The same turns and mirrors carry the whole set onto itself, and each row onto the other rows of its family. Which rows share a family with each named row? Give them in list order.
These 15 rows form 3 families of 5 rows each.
H: [ -1  13  10 -10 -16  -1  -1   6   4   0 -29   0  15  21   3   4   6   0
  25   6  -9  11  -8   8  16  16 -13  -2 -36  12 -28 -19  37  10 -11 -11
  12 -14  10 -25  28 -15  24   1]
E: [ -6  -2  -6  14  -5   2   6  17   0  14  -1  -8  20  -5  -1 -15   7  25
  29  -9 -20  -1   0  12  29  19  15 -14 -24   8 -19 -44  29 -10   0   8
   4 -14  20 -16  24 -24  19   7]
D: [ -3   1 -14   0   2  14   3  -7 -24  10   4  -2   5 -32  -3  -3  -7  -2
 -21  17   0  10  -2  34  17  -7  13  20  26 -37 -10 -14 -37 -23 -38  12
  20  21 -11  10 -35   6 -19  19]
A: [-18  -6   3  17  33   0 -14 -12   1  12  17 -13  12 -23 -22  28 -27  13
 -35 -31  19  10 -24  27 -14   2  -1  11   4  -3   6   3  -2   3  -5  18
  12 -11   3  19 -37  18  -4  -8]
B: [ 12  -8  -3  -7 -32   3   5  -4   0 -25   2  12  -8  -3  -4 -24  32  -2
  22  13  -2  19  29 -11  15 -13  12 -26   7 -20 -14  -5  -4 -17 -17 -24
 -37  16  25  13  -5  -8 -18   9]
W: [-17   5  -5 -17  26  -1  -1 -12  21   6 -16 -32   8  19  -5  12 -10 -21
  -8  -8 -14 -31   0  -7 -13  16  -6  -5  -7  32 -11  14   3   6  42   0
  -6 -13  -7 -11  15  14  -4  -5]
Q: [ -2  -9  -7 -13 -12  11   0  -6 -13   9  12   4  -5 -19   7  -9   0 -29
  -9  10  -3   2   0   9   1 -25   8  20  27 -51  -8  13 -41 -27 -22  -2
  -7  22   1  28 -19  13 -17  18]
L: [ -8  25   4   3  34 -14   4  -1   4   0 -22 -12   7  32   6  17 -14  -7
  -5   8   0 -27 -13  -2 -21  16 -18  12 -11  38   1   8   3   9  12   2
  14 -10 -29 -15  -1  -4   2 -17]
K: [-15  -4   5   4  22  -2 -12 -22   5  11  16  -6   2  -7  -6  29 -18 -20
 -26 -29  14 -11 -21   9 -24 -14 -14  13  11  -5   6  40 -18  -6   7  12
  -3  -6  14  31 -19  25  -9  -2]
V: [ 13   3  -5  16 -12  -8  13   3  -8 -26   9   9  -1 -20  -6 -19  21  33
  16  17  11  29  28   6  19   1  26 -25   7  -5  -8 -26  -2 -19 -36  -8
 -19  18  12  -1 -21 -15 -18   2]
N: [ -1  -2   4 -16 -13   2   2   8  20  12  -8  -5  11  15   2 -10  22  -6
  29 -10 -24  -4   0  -2  18  12   5 -16 -20   8 -21 -13  26  -7  14 -15
 -16  -6  35  -6  41 -13  17   7]
C: [  4  -4  -6 -13  -5   9 -12   6 -38   4  -6  16  12 -11  -2 -11  -3 -15
 -10  24   3   0   4   4  21 -41   2  19  -4 -50  10  -2 -19 -22 -26  -8
   7  19 -13  27 -43  -6  -7  17]
Z: [-14   6 -13  -3  41  -9  -6  -4  11   6 -18 -43  13   6 -20   3 -20   9
 -10  -4 -11 -22   8   6   6  19   1 -10  -6  38   1 -25   9   5  32  10
   7 -12 -22 -18 -11  -1  -4 -10]
J: [-17   3  11  25  26   4  -9  -3 -24   2  12  19  14  -2   3  22 -24  -6
 -19 -14  20 -12 -27  -6 -28 -19  -8  23 -10 -12  16  21 -13  -3  -5   8
  11 -13 -12  30 -37   4   0  -8]
M: [ 14  -4  12 -20 -27  -7  -6  16  -1 -29 -16  14   4   2 -11 -11  17  11
  14  29  14  36  23  -8  23 -17  12 -15 -21 -22  -3 -20  21   1 -30 -26
 -19   9   8   1 -19  -8  -3   4]

The rest of the family of Z: E, D, A, V
The rest of the family of W: B, Q, K, N
The rest of the family of M: H, L, C, J

